In the data rows, the value 128 means zero.
Some points, one per row:
[166 114 192  80  98 156 105 181  36 147 141  64  68 144  31  93 202 101
  92 136  83 124  47 133 152  75  28 162 126 122  87  51 159]
[157 130 160  97  96 136 148 166 101 159 100  91  83 173 104 100 119  96
 135 117 142 114  66 121 176  87  43 161 140 147  52  47 154]
[114 148  89 222 138 117 138  63 240 115 110 173 179  72 226 202  59 182
 202  97 128 108 255 183 100 171 255  83 149 109 230 215  62]
[ 18 140  81 179 141 129 178  63 206 113 161 158 176 113 241 206  88 174
 159  93 121 125 195 135 137 201 225 100 146  92 231 187  80]
[171  65 209  48 107 155  73 162  10 140 164  62  64 163  39  86 239  58
  82 123  53 128  42  98 159  37   8 189 107 127  75  41 162]
[107 109 136 137 158 147 132  90 166 136 109 156 119 137 175 125  49 130
 151  86 139 109 105 150 128 135 158 141 152  98 138 129 122]
[143 107 175 134 110 119 136 130 130 127 130 109 114 138 132 145 118 138
 131 101 112 157 121 135 113 114 150 132 149 139 145 125 137]
[ 96  77 207 154 182 144 135  63 140 136 174 160 144 120 176 148  85 104
 111  59 121 109 129 145 131 155 193 171 140  50 181 163 118]
[165 115 176  98 128 126  93 165  61 164 109  91  92 160  65 109 168  92
  96 120 123 136  71 123 142 107  74 150 107 134  64  77 160]
[ 97 113 113 128 110 123 150 148 136 135 139 123 153 115 145 144 136 110
 122 146 123 129 126 135 127 132 136 125 106 129 150 156 106]
[182 117 184  35 102 154  96 195   0 131 135  64  81 176  18  98 230  77
  59 167  88 147   0  86 134  48   0 183 110 154  44  62 160]
[ 25 160  26 227 174 109 184  11 255 110 139 215 212  53 255 173  24 223
 213  75 186 109 255 161  66 250 255  61 136  70 255 255  36]
[119 140 124 131 147 136 128 106 147 115 116 148 135 132 146 138  93 131
 135 126 117 118 140 137 130 137 157 134 134 141 136 134 105]
[176 113 187   0 137 150  79 222   0 151  92   4  20 214   0  43 207  45
  41 155 104 145   0  14 183  19   0 205 113 195   0   0 216]
[139  96 202  23 166 115 105 179   4 149 167  75  68 184  34  99 245  78
  32 139 106 138   0  84 140  35   0 217  99  98  41  81 173]
[168 144 129 172 135 128 131 141 128 122  99 172 151 129 136 128  69 137
 162 136 151 123 139 168 124 135 179 112 145 156 117 129 123]
[107 144 102 202 156  97 150  85 205 145 128 174 194 102 203 225  60 153
 182  96 178  99 199 168 126 181 244  95 149  89 194 201  86]
[176 102 181  66 157 131  63 213  46 147  95 126  61 153  52  63 217 111
  70 134 119 132  58  98 129  79  38 168 116 107  44  21 182]
[197 102 128 131 117 136  96 134 123 128 127 114 125 133 113 115 120 120
 135 130  91 128 127 131 120 102 121 126 112 140 125 127 115]
[176 119 152 176 138 211  96  87 123 113 106 139 132 108 115 164  95 119
 164 115  63 113 151 165 107 107 193 122 133 163 174 127  73]
[ 67 181  82 255 160 128 201   0 255  81 144 255 255  27 255 255   0 242
 255  43 192 110 255 255 104 255 255  43 171  87 255 255  12]
[ 80 152  98 185  82 140 200  60 245 106 156 165 228  76 250 188  51 190
 179 141 128 153 221 236 142 189 255  74 132 110 245 224  56]
[164 151 173  29 130 136 105 184  38 161  90 105  57 173  34  50 173 101
  93 129 138 164  58  90 133 101   4 173 124 145  43  17 168]
[120 128 148 113 140 109 122 140 118 148 157 117 138  97 127 135 158 116
 128 122 116 122  97 150 131  89 121 137 124 138 131 138 130]
[122 157 114 188 101 120 174  90 187 105 124 167 150 123 188 172  94 171
 162 117 148 117 199 202 132 188 227 109 138 115 187 170  81]
[194 170 123 113 111 145  93 161 136 112  99 162 121 123  98 118 122 124
 140 154 118 138 163 138  86 118 147 111 129 173 104 112 139]
[151  91 159  37  82 165  87 175   1 135 130  17  56 178  11  40 233  76
  45 173  81 140   0  47 157  56   0 183 120 174  34  44 181]
[ 92 161  88 122 164 142 140 115 173 100 107 127 124 125 139 114  95 133
 137 127 172 118 148  92 123 165 120 121 139 152  95 120 126]
[156 150 125 155 120  99  98 128 144 128 117 121 118 128 118 175 142 128
 178 101 117  92 162 117 101 113 165 123 126 132 150 133 131]
[133 142 127 129 128 119 125 138 121 133 137 122 108 134 139 146 158 154
 129 126 128 122 122 129 117 130 115 116 119 120 126 118 123]
[127 132 107 183  92 140 144  94 184 112 145 179 181  88 174 127  90 159
 137  96 111 141 216 163 112 177 239  88  96 123 194 194 101]
[148 106 202  23 171  94  95 199  12 164 124  82  27 187  46  97 255  70
  28 124 125 159  14  65 139  23   0 200 136 100  27  42 204]
[132 138  89 187  84 107 111 107 171 104 132 131 187  90 130 143 160 145
 156 130 103 118 197 135 109 140 189  72 103 146 169 191  92]
[150 117 109 118 154 146  88 119  91 106 122 147 137 104  80 113 181 124
 125 117 110 133 149  82  95 118 122 124  92 128 124 124 143]
[105 190   3 255  76 111 198  26 255  95  97 238 246  69 255 181   0 215
 255 143 223 133 255 228 120 255 255  26 143 139 238 255  41]
[137  93 141  61 139 181 122 112  45 123 113  74  88 157  28  88 103  78
  73 136 101 126  22  34 156 124   9 178 133 172  32  70 166]
[135  95 156 153 125 132 132 133 126 155 148 152 131 110 157 143 137 126
 146 157  91 130 154 168 109 124 169 116 128 116 158 120 112]
[116 136  66 196 116 136 108 109 210 109  89 179 155 107 177 121  46 173
 224 105 141 100 201 158 109 142 190  78 127 167 174 151 101]
[124 140 126  61 161 127 112 170  81 146  89 117  61 166  85  71 177 131
 108 102 164 147 106  62 157 142  30 166 155 131  58  12 171]
[ 32 126  28 194 136 114 203  38 255 105 171 158 216  87 255 204  63 187
 142 115 157 132 233 161 113 212 253  77 154  96 242 250  41]
[165 184  93 207  88 126 124  68 217 103 106 184 193  74 189 146  53 169
 208 142 132 118 224 188 115 160 255  60 135 153 173 189  74]
[123  99 134 108 123 173 116 113  94 117 117 105 137 136 110 114  96 114
 101 131 117 130  57 100 149 124 103 144 135 142  80 116 146]
[148 138 133   3 103  85 115 255  10 169 124  55  46 200  10  67 247 110
  47 191 153 167   0  60 152  76   0 156  77 143   7  21 195]
[125 134 110 103 147 131 134 144 115 139 138 142 117 160 117 115 154 121
  86 135 128 146 107 117 128 116 112 141 116 118  81 104 131]
[ 54 179  14 255 152 122 214   0 255  82 108 247 242  52 255 234   0 255
 255  90 228 108 255 217 121 255 255  32 174 100 255 255  13]
[ 71 179  52 246 140 104 167  45 255  95 128 247 251  54 255 205   0 225
 234 117 193 116 255 213  96 240 255  53 137 115 237 255  40]
[ 62 119  93 104 129 125 165 101 123 119 145  87 134 155 146 143 193 135
  69 122 115 145 101  97 136 142  88 127 134 118 127 147 120]
[185 124 202 106 135 143  94 157  71 134  82 109  72 165  91 125 170  90
 113 115  89 127  64 106 132 103  64 170 147 117  85  67 176]
[117  78 105  49 160 138 104 124  65 132 114  41  73 165  33 112 170  92
  79 127 119 119  49  23 129 110   0 168 132 111  62  64 154]
[ 64 171   7 171 125  87 174  94 238 110 127 161 190 102 227 193  33 201
 161 129 213 138 222 154 124 255 233  76 151 115 172 213  81]
[125  96 157  60 107 147 119 152  60 131 136  58  77 166  55  78 188  85
  60 145 100 153  36  76 165  76  14 171 108 153  96  73 157]
[155 154 142 128 124 113 111 147 126 132 130 135 127 130  96 125 150 131
 160 139 122 116 143 130 113 105 122 112 113 118 143 151 122]
[167 162 165 180 134 133 142 117 134 113 125 199 153 108 153 195 113 165
 131 139 131 148 182 194 115 142 215 131 117 104 144 144 125]
[ 62 147  95 169 160 166 167  55 202 107 126 209 157 105 211 145  14 184
 170 107 190 136 225 138 115 190 229 105 144 114 181 177  93]
[161  98 223  65 121 173 109 136  29 136 166 107  92 149  64  88 178  87
  39 138  83 157  40 133 140  78  68 163 120 109  87  69 159]
[103 114 161 109 173 145 157  80 120 131 135 137 120 131 142 110 115 116
  93 103 139 150 117 118 157 156 104 163 132 100 118 110 116]
[151 133 158 113 154 128 137 144 105 128 110 132 117 134  95 108 132 105
 127 109 136 122  98 111 155 109 115 140 125 127 105  89 150]
[123 128 143  70 164 124 140 125  83  92 125 110 107 150  79 116 156  89
  62 141 133 134  91  78 120  96  64 165 107 147  75 116 132]
[118 139 101 147 115 120 159 110 165 116 115 144 132 136 158 150 115 147
 141 120 117 135 162 164 110 155 188 100 145 133 137 130 111]
[ 84 146  88 144 158 126 162  66 168  85 153 208 182  79 178 154 111 148
 109 136 142 145 213 135  92 185 215 110 144 110 173 216  90]
[137 120 158  95 106 118 142 154  79 140 140 107  99 134  94 130 196  88
  92 139 109 127  85  96 140  93  67 138 115 139  90  90 156]
[ 96 146 117 161  82 102 167 133 174 130 123  98 143 106 154 167 178 161
 147 127 105 119 187 153 127 125 145  93 118 111 203 161  89]
[112 146 142 172 154 127 144  80 204 129 112 176 153 103 187 177  44 152
 158  84 125 106 190 181 129 170 220 130 152  95 177 160 131]
[142 131 117 159  97 143 125 110 146 116 134 136 148 113 126 167 134 114
 171 140  92 122 159 103 103 122 178 117 127  63 157 159 100]
[151 133 148 116  84 124 146 143 113 133 163 114 125 102  96 134 198 105
 148 135  91 121 144 128 119  49 106  99 106 135 151 143 117]
[154 151 124 126 124 132 121 153 101 132 119 149 109 141 123 132 158 158
 101 135 126 172 112 139 130 125 114 124 129 139 103 107 126]
[116 116  96 161  74 180 148  66 142  88 132 139 161  97 145 108  98 149
 122 153  89 141 176 115 120 154 163  98 109 156 180 171  82]
[132 132 101 161 102 151 109 125 169 135 106 142 132 112 133 134  76 158
 189 124 116 103 173 141 105 137 166 101 131 173 146 132 105]
[140 156 142 128 150  93 116 145 155 155 106 164 124 128 139  93  55 137
 183 100 172 103 157 112 146 135 126 156 155 101 120 113 155]
[173 123 181  55 118 147  62 186  34 133 145 120  67 141   7  80 231  79
  87 148  86 140  92  66 121  53  21 172  80 136  56  69 186]
[ 56 154  68 250 150 121 193  17 255 130 166 238 245  60 255 236   0 198
 173  84 176  88 255 243 113 248 255  64 142  91 255 255  13]
[ 83 145 106 255 171 118 185  67 233 112 131 196 195  90 243 172   6 174
 163  94 196 106 218 166 118 199 237 113 158 103 197 201  94]
[ 59 123  32 236 167 106 181   0 255  84 123 213 250  47 253 234   0 174
 198  89 190 116 255 153 106 235 255  64 138  91 226 255  49]
[110 107 106 131 179 146 141  90 130 118  91 131 116 120 111 133 108 118
  85 122 133 111 131  74 108 141  93 153 135 137 114 128 124]
[127 151  86 151  77 102 138 163 150 123 123 113 107 135 131 122 163 158
 146 142 128 127 192 127 126 146 123  93 130 123 143 133 127]
[132 131 149 163 164 149 138  82 165 106 133 172 163  94 166 169  65 113
 141  74 147 116 177 134 122 126 200 136 140 131 156 169 116]
[141 141 119 185 118 144 140  94 152 105 120 163 170  98 206 161  65 146
 170 131 117 145 174 193 128 149 216 114 136 140 181 184  91]
[105 155  70 179 112 130 143 120 185 114 150 163 177  91 183 173 144 181
 160 162 127 127 210 156 125 156 229  73  99 109 201 204  85]
[108  75 107 116 127 115 108 128 110 140 161  79 149 116  75 140 169  92
 121 117  93 118 100  82 136 123  95 133 108 123 113 155 143]
[155 110 164 122 126 173 134 119  98 129  98 112 125 157 122 110  88 102
 112 146 114 136  68 143 136 104 122 147 139 146  96  71 132]
[170  95 255   0 137 127  79 245   0 175 159  12   3 192   0  66 255  16
   0 137  46 150   0  93 145  11   0 207 113 116  28   0 229]
[126  99 121 127 127 146 109 107 128 114 138 127 160 100  97 125 119 117
 132 122 101 120 104 126 122 109 139 133 122 146 109 141 129]
[199  71 200  13  83 176  76 182   0 123 130  33  83 148   0  23 212  33
  42 198  57 142   0  54 145   3   0 185  89 213  10  47 175]
[116 145 110 211 133  93 146 107 233 129 119 217 183  84 211 123   9 190
 235  94 196  97 255 190 119 207 255  89 137  88 197 194 115]
16 more points follow, each with its number after it:
[106 135 118 103 159 107 149 139 101 153 132 103 109 154 128 128 158 128
  81 141 162 144  81  90 121 152  83 145 130 112  97 113 153] 0
[ 67 132  85 183 149 125 151  52 183 104 132 177 177  83 168 143  44 135
 161 109 144 122 198 107 103 187 234 102 128 114 165 198  99] 1
[115 124 121 135 131 115 117 139 133 133 148 132 148 124 121 127 123 116
 143 121 133 114 111 118 118 120 124 135 117 131 127 134 128] 2
[153  86 197  63 140 158 123 144  77 145 136  83  88 156  60  82 146  67
  91 122 112 112  40  81 157  72  30 177 123 128  65  69 174] 3
[157 114 182  41 127 157 102 158  34 134 135  81  72 172  68 107 239  97
  62 137  56 142  64  87 120  75  36 165 110 149  93  77 157] 4
[ 93 135  74 158 122 136 152  82 183 103 109 155 125  97 175 154 113 164
 107 128 134 136 176 116 107 164 178 113 140 113 158 166 101] 5
[144 122 135 128 132 154 113 121 139  87 110 136 120 137 115 151  79 144
 143 136 128 120 120 157 138 118 157 116 132 153 119 129 139] 6
[135  72 157  74 118 150  87 124  44 125 127  52  95 153  28  78 174  77
  88 145  81 117  37  60 133  63  11 136 107 149  60  85 158] 7
[117 153 127 167 153 111 145 100 167 119 121 195 145 128 173 133  91 154
 164  88 144 129 187 172 119 161 197 129 135  93 146 136 133] 8
[155 134 175  52 173 123 106 187  27 170  91  93  67 188  64 109 170  77
  59 124 138 152  14 113 151  97  14 186 148 127  57  42 168] 9
[130 153 121 154 175 118 133 122 148 117 104 175 135 108 146 142 131 146
 153  90 150 112 182 138 109 148 186 108 122 139 145 149 114] 10
[124 123 134  56 134 119 116 145  93 150 121 124  97 164 115  59 129 121
  78 138 158 147  65  98 143 134  52 130 140 138  72  91 167] 11
[134 129 121 149 123 155 105 108 134 133 122 129 159 111 130 121  96 142
 156 142 122 113 163  92 131 148 135 123 126 133 153 122 111] 12
[178  85 152  58  98 183 109 151  34 120 123  56  87 149  14  45 148  48
  62 176  71 130  35  62 142  28   4 160 101 206  32  91 165] 13
[130 114  70 127  91 195 112  67 115 105 129 114 136 103  89 104 102 144
 116 150  79 152 136  73 103 125 115 119 108 182 126 142 112] 14
[135 125  94 121  75  89 101 185 118 166 138  68  88 141  89 143 200 132
 133 143 103  99  82  85 134 101  33 111 133 147 105 108 159] 15
Which three of these numbered points are nearest to each point below, ignoring the direction in which the first points spread most? Their numbers follow each, nearest first.
[123 152 150 162 158 119 144 129 146 136 122 175 132 128 171 119 114 153
 145  99 149 140 164 161 128 164 172 125 135  97 139 109 132] > 8 10 9
[ 78 127  26 255 115 120 134  23 255  72 143 186 223  35 249 209  28 203
 224 107 144 101 255 187 122 217 255  41 143 123 255 255  61] > 7 12 2
[ 94 147  90 172 153 120 157  76 192 114 119 157 140 117 184 172 104 173
 142 123 146 133 201 130 113 169 179  85 146 124 170 153  96] > 5 0 4
[136 134 119 110 137  91  94 126 138 140 115 135 100 153 119  92  74 138
 118 127 158 141 114 109 129 163 112 129 158 131  92 104 151] > 11 8 9
[132 107 111 115 117 185 107 103 109 113 125 106 120 134  98  83  64 137
 143 148 122 141 129 107 129 130 113 139 136 148 113 130 128] > 12 13 7
[144 148  79 210 135 160 143  44 227  61  96 212 181  91 209 154   0 180
 194 126 185 144 241 185 103 180 255  80 155 157 175 189  78] > 6 12 10
[106 152  44 145 129 102 166 102 173 114 100 154 155 104 149 112  71 145
 150 134 177 141 188 109 117 174 156  99 147 178 121 142 103] > 11 5 1
[203 136 138  84 101 158  85 174  60 137  93  61  54 167  82  64 161 107
 116 143  91 110  54  80 130  80  25 139 130 174  64  30 174] > 12 6 2
[109  63 150  82 128 165 207 141 100 150 156  60 119 153 108 114  98  99
  71 149 108 124  20  98 166  68  50 191 164 135 101 126 142] > 3 2 7
[101 134  64 129 107 120 129 104 152 107 118 140 124 116 146 133 117 159
 133 139 142 126 162 129 117 159 148 103 141 138 148 174 109] > 5 2 12
[143 113 115  75  75  94  84 210  88 152 147  28  88 169  42 109 239 107
 108 166  89 112  47  57 137  97   0 122 124 154  83  77 175] > 15 2 12
[ 97 127  68 216 110 151 156  32 249 111 138 195 205  65 226 152   0 193
 206 127 135 125 255 190 117 202 255  81 142 142 215 228  51] > 12 13 6
[106 119 128 146 138 136 157 102 142 118 161 159 154 108 179 158 165 147
 115 127  71 142 179 144 109 136 186  85  99  82 184 180 104] > 4 5 2
[149 140 152 133 130 135 145 153 118 148 122  90 149 165 135 143 102 117
 107 133 153 140  69 185 153 115 102 137 159 139 113 106 128] > 9 6 3
[206  75 189  52 127 173  38 198   0 140 107  46  64 140   0  49 224  49
  77 163  37 121  24  54 120  23   0 177  93 173  43  49 196] > 12 7 2
[105 143  79 133 128 134 153 105 150 101 102 142 144 121 129 111  96 147
 140 155 160 147 123 107 138 161 119 102 116 167 117 133 122] > 11 5 2
[ 94 141  26 117 101 102 152 148 172 122 139  93 160 130 140 138 173 142
 143 163 133 110 168 106 121 134 108  91 139 153 152 165  98] > 15 5 2
[121 127 143 130 127 102 128 143 131 148 133 117 136 124  97 147 160 119
 122 132 122 105 121 132 117 117 113 132 125 130 126 135 131] > 2 10 4
[113 159 118 198 137  95 147 110 207 133 114 208 151 104 190 130  47 167
 205  95 186 126 210 177 137 195 210 109 142 114 180 158 111] > 8 10 2
[122 110 116 150 135 157 117  87 140 108 147 125 159 103 125 132  79 129
 142 145 113 117 101  80 121 120 150 116 134 150 134 162 120] > 7 1 12
[140 173  97 128  91  91 133 169 142 125 101  74  93 148 138 142 169 159
 128 152 136 152 128 142 140 149 128  99 137 152 129 121 129] > 15 5 0
[125 138 116 162 167 119 143  91 168 109 137 183 155  77 161 166 112 140
 145  93 138 113 205 117  97 162 202 103  94 113 168 174 124] > 10 1 2
[ 93 166  43 255 157  70 178  59 255 120 143 218 255  47 255 242  11 193
 225 105 234  89 255 221 103 180 255  41 129  74 255 255  44] > 2 10 3
[159 149 150 138 134 124  93 136 120 125  79 155  97 141  98  79  86 136
 160 126 138 117 116  69 108 130  92 130 145 198  92  78 148] > 12 10 6
[ 76 123  85 119 107  77 136 126 147 114 120 113 146 100 131 131 216 141
 106 131 114 133 155  92 110 113 122  94 106 107 148 154 130] > 5 4 15
[138 145 147 129 125 148 141 144 109 135 122 117  91 151 162 132 131 131
 106 124 123 148  80 146 156 140 121 138 162 126 123  88 121] > 9 8 6
[123 141 157 102 200  89 144 161 119 159  86 161 109 158 154 147 151 127
  83 103 174 147 119 133 128 135 108 173 147  86  88  86 152] > 9 8 0
[126 121 151 105 165 140 149 153  86 146 130 112  93 165  98 114 133 103
  94 119 155 129  73 122 140 114  62 160 141 155  66  79 150] > 9 3 0
[108 110  99 123 146 140 114  89 127 112 134 148 154 110 121 123 100 107
 115 114 138 121 140  93 116 136 137 140 115 140 118 145 123] > 1 2 7
[162 106 207  62 116 155 133 151  59 159 134  84  67 164  70  74 165  88
  78 130 113 143  36 117 169  49  16 182 143 136  58  25 154] > 3 8 2
[158 110 158 114 133 175 122 128  88 124  89 111 104 159 100  98  89 125
 109 145 119 134  64 169 130  90  91 144 141 153  83  76 121] > 6 3 9
[105 141 116 187 116 126 170  75 200 101 159 179 188  80 219 193 128 165
 159 124 112 125 186 189  95 173 255  82  94  98 232 210  65] > 4 2 5
[139 129 110 104 138 139 110 126  79  98 118 151 116 112  73 109 143 130
 113 124 122 135 150  98 107 123  98 121 111 146 101 109 134] > 10 12 1
[ 77 162  33 146  96  94 158 121 183 139 147 117 167 125 163 112 136 166
 147 170 155 104 190 123 116 175 155  82 127 135 166 180  79] > 15 2 5
[102 130  88 177 160 142 150  58 211 116  94 178 172 106 191 153   0 156
 194  70 186 102 180 144 139 180 195 116 149 109 166 164  94] > 3 6 2
[154 159 131 167 139 137 121 110 138 118 102 183 129 129 136 111  83 139
 158 107 146 131 151 165 127 147 165 133 153 130 111 104 138] > 8 6 10
[115 174  70 213 164 125 146  81 202 100 128 234 198  81 218 177  46 184
 174 120 161 148 217 173  90 208 255  94 120 129 193 208  94] > 10 8 2
[118 166 149 155 175  86 123 116 176 123 118 186 124 121 184 171 108 149
 157  70 166 125 180 167 123 170 216 141 163  77 149 136 132] > 8 10 9
[119 123 147  65 162 166 125 115  85 121 108 139  86 137  94  79 113  98
  95 115 147 137 113  82 129 154  59 165 117 118  91  84 156] > 11 3 1
[162 116 210  69 158 121 102 209  18 181 125  65  75 181  54 127 240  72
  84 127 111 122   7 124 144  60  11 188 138 104  73  49 176] > 9 2 8
[154 153 139 159 140 116  82  99 156 126 125 176 140 110 153 166  95 103
 183  86 119 101 203 155 123 132 191 106 129 126 164 138 118] > 10 8 2
[115 114  83 110 123 140 152 117 120 118 124 103  99 141 110 115 146 142
 130 151 142 123 119  80 120 140  83 129 133 147 123 103 111] > 5 12 0
[153 121 189 154 136 126 106 144 122 140 160 173 144 117 148 127 136 139
 138 116 114 142 160 191 129 139 169 138 112  93 149 141 130] > 8 10 2
[100 108 105  75 197 120 125 147  99 137 120 133 114 153 106 118 171 126
  89 140 149 143  69  91 121 141  72 136 137 115  99 132 160] > 0 11 9
[ 71 185  51 247 154 117 179  21 255  97 108 255 225  63 255 172   0 229
 255  92 201 136 255 199 110 255 255  50 156 113 234 241  52] > 11 8 2
[158 125 157  54 142 107 102 197  41 160 142  92  91 157  64  95 198  85
  92 147 121 133  44 109 131  75  44 164 112 124  82  69 169] > 2 10 0
[127 151 166 110 125 147 179 130 110 118  96 153  92 154 165 113 126 124
  83 129 156 156 111 157 136 138 126 150 137 125 135 101 111] > 9 8 11
[172 105 176  93 109 108  92 177  75 148 151  50  81 148  57 114 198  88
 101 143  88 116  30 115 143  67  42 162 119 141 116  84 172] > 2 4 15
[150 121 121 119 130 160 102 120  90 104 107 136 114 121  88  74 107 129
  98 145 118 152 129  94 122 121 111 144 116 145 100 108 147] > 12 1 5
[131 128 148  43 159  81  97 230   0 165 120  86  50 180  43 116 255  89
  42 148 110 147  35  56 108  86   0 173 100 128  56  53 181] > 0 10 2
[136 120 111 121 117 107 124 138 130 130 161 109 120 151 136 116 132 135
 144 150 149 119 110 126 143 117 106 127 144 133 102 123 145] > 2 11 0
[161 139 119 163 132 157 117 109 156 102  92 168 138 112 121 120  52 149
 152 119 148 146 151 148 125 134 170 114 136 178 114 114 115] > 6 12 10
[122 148 135 132 107 140 163 117 145 130 161 131 155 127 174 170 145 127
 117 146 111 129 142 190 126 116 170 119 126 133 179 161  81] > 4 2 5
[102 105  95 140 150 138 116  88 155 106 131 126 173 103 153 132  84 121
 130 132 135 125 121  86 110 140 150 117 121 126 120 180 124] > 1 7 2
[162 132 109 151 136 171 125  81 164 106  85 162 138 122 122 128  31 167
 143 122 138 118 150 129 112 149 164 128 149 176 125 135 118] > 6 12 13
[124 102 135  50  95 155 101 167  21 136 135  42  83 162  45  59 220 104
  23 159  84 153   6  61 147  88   0 173 110 158  31  50 174] > 5 7 0
[ 70 113  51 155  91  98 133 115 170 110 145  66 170 101 144 152 133 144
 162 135 143 108 155  96 116 167 127  81 127 173 167 183  93] > 15 7 2
[109 136 158  81 184  97 122 166  93 166 104 123  42 180 116 125 173 110
  86  99 167 137  72 115 142 132  68 171 153  88  86  81 183] > 9 0 8
[123 155 103 169 170 134 138  83 180 116 100 193 136 126 174 125  21 170
 183 112 185 122 185 141 114 184 175 104 153 143 139 138 108] > 11 8 6
[150  92 111  81 141 182  94 129  78 123 131  83 120 135  66 104 118  99
  85 147  97 145  62 104 140  86  50 132 125 153  94 111 146] > 7 13 12
[125 155  84 254  88 141 188  24 255  88 148 215 253  46 255 190   7 169
 196 126 138 137 255 234 126 202 255  59 132 145 252 255  35] > 13 4 12
[171 105 169 134 102 150  99 103 114 102 150 137 163  99  86 112 105  92
 135 150  92 118 139 143 135  87 151 125 101 164 154 172 123] > 13 6 12
[118 128  76 163 119 155 212  56 184  88 122 149 157  97 156 139  69 142
 179 126 113 115 191 131 114 136 178  84 132 158 169 163 100] > 13 7 12
[126 116 162   1 145 117  87 227   0 167 104  28   0 214   1  45 255  82
   8 144 128 155   0  16 143  64   0 220 129 139   0   0 226] > 0 5 11
[150  79 180   0 130 166  95 211   0 192 101   0   2 241   0  53 237  24
   0 143  86 143   0   0 181  19   0 230 149 169   0   0 203] > 5 1 0
[153 116 164 117 127 132  86 156  95 131 116 118  93 133  70 123 185  90
 131 114 103 113 112  97 119 105 108 153 122 136  92  85 150] > 10 2 12
[194 120 173  62 109 139 120 197  25 142 155  97  80 152  33 112 255  80
  73 164  79 133  59 119 112  45  22 152  86 143  84 106 149] > 4 2 10
[129 115  87 208 109 149 121  76 172  95 125 179 192  65 179 171  55 166
 243 135 103 126 225 162  99 144 248  59 107 115 191 219  76] > 12 7 6
[131 134  88 189 124 124  92 117 178  83 136 198 179  61 202 126 126 188
 145 129 117 113 250 137  80 165 213  66 107 122 161 185 112] > 10 12 4
[ 72 116  69 174 133 102 170  45 207 100 168 162 205  53 225 175  87 164
 131 149 157 141 235 153 123 203 249  94 102  79 219 255  74] > 5 1 4
[126  71 169  18 112 146 104 163   0 139 151  23  57 170  42  47 245  46
   7 166  90 158   0  44 151  73   0 190 118 142   7  45 197] > 5 0 1
[143 137  79  68 121 136 119 169  45 119 106 101  78 163  75  58 195  93
  74 156 141 154  52  18 131 109   0 150 147 185  41  43 172] > 11 5 0
[125  72 108  64 130 118  53 181  66 141 118  54  82 139   1  80 182  79
 106 139 103  97  46  16 124  61   0 144 104 137  48  70 200] > 7 2 12
[203 126 202  92  85 127  84 191  64 114 125  92  82 169  54  97 170 101
 123 155  80 126  59 136 138  63  73 147 135 155  74  79 151] > 6 2 12
[136 132  68  98  71 128 113 150 130 116 142  74 146 122  98  92 128 118
 127 185 120 122 109  83 125 118  33 101 105 183 105 145 139] > 13 7 15
[101 134 119 141 167 105  89  88 149  94 142 203 169  81 161 161  98 129
 146 107 150 128 253 120 102 156 208 116 107  94 155 177  94] > 10 1 8
[143 118  71 203 102 153  79  74 193 102 127 193 197  54 150 144  60 152
 189 131 112 113 218 141 108 149 235  79 111 152 181 211  90] > 12 13 14
[129 116 111  71 107 154 105 131  43 122 118  61  76 175  43  89 196 108
  84 160 109 139  64  50 117  98   0 136 131 166  55  71 149] > 7 5 12
[130  77 117 134  87 121 125 114 134 135 141  68 117 118 112 136 156 112
 152 119  95  91 118 107 147 106 104 129 123 142 145 126 120] > 7 2 12
[144 107 148  95  83 113 131 167  74 159 163  44 101 162  89 128 205  98
 105 179  80 116  71 105 172  78  35 142 119 138 113 104 143] > 15 2 4
[153  84 145 126  84 193  89 111 122  98 147 113 148 108  84 112 122 107
 124 149  62 109 134 117 112  82 124 129  98 135 122 155 113] > 13 7 12
[131  78 190 111 140 154  90 139  89 161 119  91  95 164  92  96 116 107
 142  83 101 108  80 112 141  93  67 160 163 112 104  57 153] > 3 12 2
[160 139 134  95 102  68  78 165  91 143 124 104  45 171  78  88 193 121
 111 149  79 122 100  87 149 114  34 149 121 158  79  79 165] > 15 2 12
[131 153  80 145 106 100 116 140 139 126 100 111 111 140 118 117 108 150
 134 116 172 127 133 104 146 149 115  99 142 142  80 105 148] > 11 2 0
[132 123 134 124 117 126 117 166 121 142 143  86 136 145 114 112 129 124
 116 158 124 120  78 116 133 115  59 123 107 120 100 117 138] > 2 12 3
[106  98 117 128 165 139 107  89 132  91 127 127 170  73 110 135 107 119
 110 142 130 140 101  88 121 121 132 134 116 137 105 165 134] > 1 7 2
[101 160 118 139 161 121 150  77 156 115 164 156 183 105 141 142  94 109
 141 119 141 127 149 105  96 150 158 128 127 110 144 159 117] > 1 2 3
[115 165 147 148 140 131 186  91 156 119 126 204 144 138 215 137  73 161
 136 106 164 154 177 182 160 183 210 135 150 111 167 147 107] > 8 9 11
[110 145  89 169 104  94 142 126 201 139 139 155 168 101 186 147  66 168
 176 137 156 120 170 143 123 172 201  90 147 145 185 192 105] > 2 12 11
[173  97 186 105 112 155 104 162  55 125 135  66 108 149  66 133 196  96
  97 162  61 113  71 126 120  69  77 138 122 152 113 105 146] > 4 2 6
[159 114 146 167 155 189 109 101 105 120 117 118 123 139 134 165  99 126
 125 124  66 117 116 181 117  81 170 143 116 170 150 115  95] > 6 4 12
[151 149 174 164 153 118 135 132 123 120 121 181 124 132 163 156 106 127
 131 122 141 149 161 191 125 147 210 127 124 110 140 150 130] > 8 10 6
[199 127 195 125  93 168 130 151  96 123 118 119 109 151 114  83  87 116
 147 138 138 140 105 150 169  93  98 146 130 168  70  33 147] > 6 3 8
[129 109 148  91 127 112 104 185  51 146 124  75 113 143  72  99 217  97
 106 136 110 123  68 100 148  86  44 152 132 104  79  82 167] > 2 0 12
[113 133 123 149 117 139 146  85 143 114 147 139 173 115 186 187  99 138
 128 130 116 141 150 152 131 143 180 132 141 141 178 182  96] > 4 2 5
